In the rows, 128 means zero.
Where one turn sends some rows of the set: a few examples, then the rows asked:
Lik: [133 138  94 123 152 136 119 122 117 160 115 142 157 129 125 144 133 110
 140 182 165 131 139 106 168 148 109 141 160 152 110 106 124]
zam: [140 170 125 150 137 155 138 133 124 143 114 119 142 120 156 151 148 106
 156 178 164 125 141 109 175 146 115 135 150 139 131 115 135]
Mabe: [121 147 119 138 110 154 113 150 109 143  99 144 167 132 126 145 126 123
 146 160 147 132 148 109 178 138 111 119 124 149 118 116 105]
zatu: [139 185 118 154 149 138 130 137 131 151 123 127 156  89 134 149 135 106
 116 146 161 151 141 113 137 140 105 127 131 152 135 113 114]
gen: [134 162 113 137 119 154  92 136 119 138 127 131 160 101 145 153 137 117
 153 170 174 138 139 132 171 153 108 126 151 146 125  94 120]
dibe: [148 134  99 134 130 162 111 133 108 145  90 125 151 131 119 126 126 124
 137 161 148 138 144 114 114 147 122 153 131 140 127 112 128]
bos: [123 184 128 129 149 140 138 132 139 158 104 127 154 118 156 149 123 102
 131 145 133 153 147 120 135 156 117 130 126 161 130 100 123]
Dimuv: [134 164 112 141 116 144 101 129 120 140 122 120 154 106 141 151 140 114
 154 170 175 135 143 133 175 150 106 117 159 148 123 103 126]
vuz: [149 168 124 145 119 159 124 135  98 146  92  93 141 128 120 141 135 124
 119 170 159 159 147  98 155 137 124 123 144 137 149 110 124]
Rulov: [127 152 117 142 103 156 114 145 111 142  94 128 158 141 127 144 135 123
 145 156 152 127 151 103 178 142 105 120 126 148 121 115 106]
tiku: [108 179 118 126 137 123 132 142 108 164 112 109 164 111 137 146 131 110
 120 148 153 167 144 106 130 153 117 114 140 156 133 121 118]
vut: [130 154 135 130 108 160 113 117 104 137  89 114 161 124 126 134 113 133
 138 164 147 158 140 118 144 155 111 117 147 132 148 123 121]
kes: [146 131 101 131 125 159 104 142 107 148  98 128 155 122 130 128 117 121
 139 159 141 135 149 117 117 137 120 149 129 132 124 113 124]
dati: [142 177 102 106 133 146 126 125  95 165 111 145 155 121 157 170 141  97
 130 160 140 139 127 117 170 135 119 115 129 148 128 126 128]
pesu: [144 146 112 149 139 168 114 140 100 129 101 116 139 142 135 150 139 124
 125 169 138 152 142 102 117 156 119 124 146 145 120 128 139]
lanoz: [146 165 105 106 144 156 118 144 112 154 130 141 145 121 162 151 147  90
 131 160 148 161 125 124 153 131 126 118 128 144 119 123 138]
Neli: [136 162 111 117 148 154 134 129 113 144 104 114 149 129 135 135 158 127
 140 181 133 152 129 113 138 159 148 137 156 151 124 103 131]
nabom: [140 138 108 117 155 159 109 133 139 143 109 130 150 117 136 131 132 123
 129 168 138 144 138 130 144 165 134 124 164 135 133  98 132]
ruzor: [134 140 108 106 155 166 108 136 128 146 107 131 151 114 141 135 119 125
 130 167 137 145 136 129 147 162 128 123 158 129 132  90 123]
vafu: [129 140  96 124 150 136 106 121 105 163 115 149 159 120 126 142 123 109
 135 184 160 135 144 110 162 143 110 141 154 152 111 100 126]
Feti: [137 169 128 119 128 158 133 152 104 151  99 156 152 124 125 149 134 100
 120 161 143 173 119 111 128 129 123 118 145 128 135 105 134]
dazup: [128 173 107 137 148 139 137 160 120 147 116 127 161 116 130 164 136 117
 114 136 152 149 139 105 137 153 101 112 132 154 123 121 101]
dudep: [149 174 122 138 114 162 125 152  99 152  92 156 153 119 140 173 135  97
 123 155 141 140 129 106 133 138 117 118 130 127 145 104 128]
Talod: [139 175 118 145 120 152 136 131 106 130  91 122 143 136 123 161 141 127
 136 154 140 132 144 116 171 126 100 123 160 140 115 120 122]
tum: [125 179 107 132 132 136 120 146 118 167 112 117 156 128 155 159 130 107
 130 136 148 156 150 109 117 163 105 143 131 161 127 116 126]
pag: [140 175 122 129 115 151 116 120  89 159 103 142 151 109 147 175 142  87
 131 145 152 143 131 111 154 126 121 123 133 137 148 112 130]
bebu: [127 154 127 125 106 161 109 125  99 146  97 119 166 114 127 134 107 134
 143 161 154 161 135 120 150 152 110 126 147 129 149 125 119]
nalum: [159 173 101 113 134 150 120 156 105 166 118 149 151 125 136 146 135 101
 121 173 152 175 125 119 131 133 120 129 140 141 126 121 143]
dofiz: [132 189 110 139 159 141 137 124 125 166 102 142 154 117 129 158 116 111
 120 141 149 153 139 115 145 151  98 144 136 164 132 113 120]
Ves: [147 155 104 137 150 142 114 128 119 159 111 131 143 139 134 162 146 111
 145 165 147 148 153 116 165 148 129 150 174 163 130 125 145]

zatu moves to dazup
nabom moves to Lik
vuz moves to pesu
Now these:
bebu moves to kes
lanoz moves to dati

Where one turn sends some rows of the set: a few examples, then the rows asked:
pivu: [141 144 118 170 128 139 132 124 127 165 126 130 119 156]
sol: [146 130 121 166 131 143 134 129 132 164 123 137 129 161]
dotap: [133 130 112 148 114 123 106 129 135 172 126 161 136 134]
koreb: [125 148 134 150 112 123 107  98 163 138 122 147 125 132]
bafi: [143 134 113 141 130 160 128 134 149 166 136 139 124 133]
Bul: [140 136 127 135 115 124 106 134 155 140 138 131  96 145]
Maza: [145 132 121 168 123 138 131 124 129 167 123 128 123 162]
kevi: [158 139 132 168 118 137 115 132 118 168 114 145 108 138]
luva: [132 132 129 159 116 146 103 148 155 136 131 133  92 136]
govu: [141 137 117 170 124 147 140 122 138 167 126 128 130 150]
fumu: [130 143 139 151 114 128 108 122 147 117 116 158 103 133]
mav: [131 117 131 166  98 142 116 100 157 128 109 144 116 133]
nus: [131 116 146 153 102 141 109 124 160 123 109 149 119 139]
Fafad: [132 114 109 154  98 137 119 123 143 171 123 149 140 126]
Vesu: [128 125 133 153  99 142 117 116 155 116 115 144 103 130]
vapa: [148 147 149 168 109 130 121 136 163 147 119 145 124 115]
nuker: [158 120 132 133 105 122 126 124 157 137 127 139 108 141]
bof: [124 138 141 148 119 140 107 129 164 122 119 158 120 131]
tov: [141 139 115 173 128 148 139 126 131 161 125 132 120 150]
did: [135 133 142 176 100 146 112 141 162 145 121 127 108 122]
bozep: [130 137 149 150  99 121 102 114 155 131 114 143 116 138]
gagus: [119 142 138 146 102 134 111 113 167 129 124 138 117 127]
reg: [146 118 128 149 121 159 114 140 147 173 127 135 131 146]
pepi: [130 130 126 152 131 141 108 117 156 120 118 167 116 139]
Merig: [130 121 100 163 113 148 122 133 136 159 123 162 126 118]
nov: [124 143 103 161 110 130 110 126 131 168 129 153 120 119]
Bebiz: [120 146 138 157 111 124  92 106 158 141 121 143 120 140]
Fekud: [163 129 140 151 115 127 132 133 157 135 118 157 120 125]
Fave: [137 113 106 157 112 134 108 134 123 159 120 164 118 138]
tesif: [142 140 121 165 131 143 136 126 138 168 127 134 134 154]
Tifub: [147 145 111 146 116 148 137 117 140 166 134 132 114 123]
bov: [127 109 131 157 102 143 106 105 160 129 114 141 116 146]
Nupi: [150 131 139 160 116 140 103 137 132 179 119 137 125 148]
kufu: [128 136 130 168 126 141 104 119 149 122 112 165 110 134]
pid: [130 119 105 162  93 130 110 121 127 168 123 142 115 131]
dekob: [158 137 118 162 109 144 134 118 123 162 119 136 102 126]

Bebiz moves to bov
dekob moves to kevi
Vesu moves to fumu
Now these:
did moves to luva
dotap moves to Fafad
govu moves to tov

Where one turn sends some rows of the set: a few examples, then the rows asked:
V: [142 119 127 131 123 126  94 121 147 119 128 124 116]
H: [141 117 129 141 112 116  96 108 146 132 131 115 116]
D: [146 122 132 142 111 112 105 106 146 126 126 117 119]
Z: [104 114 126 140  98 136 148 129 127 138 152 141 130]
L: [105 117 125 139  99 134 149 123 120 138 156 136 133]
S: [101 128 119 124 109 138 140 118 116 123 158 130 139]
T: [143 121 125 134 120 125  89 119 142 122 133 121 119]
B: [147 123 119 132 122 112 105 114 136 119 124 114 127]
G: [100 129 132 132 101 141 137 116 125 125 160 140 132]
E: [143 118 117 133 121 114  98 113 138 128 129 109 124]
P: [140 116 131 140 114 116 102 110 150 129 125 116 112]
Q: [100 125 126 132  99 131 146 107 122 132 157 127 135]
M: [106 117 118 134 105 135 148 127 114 132 156 135 136]
N: [142 117 116 130 124 115 103 115 140 125 123 111 122]
Y: [105 113 116 135 104 131 151 130 121 137 150 134 135]
F: [106 119 127 137 103 141 143 130 120 131 158 142 133]
W: [105 116 121 133 105 140 144 136 122 132 153 142 134]
C: [146 125 131 136 119 124  96 118 144 115 129 126 121]

G moves to S
F moves to M
Y moves to Z
Now these:
C moves to B
N moves to P
T moves to E

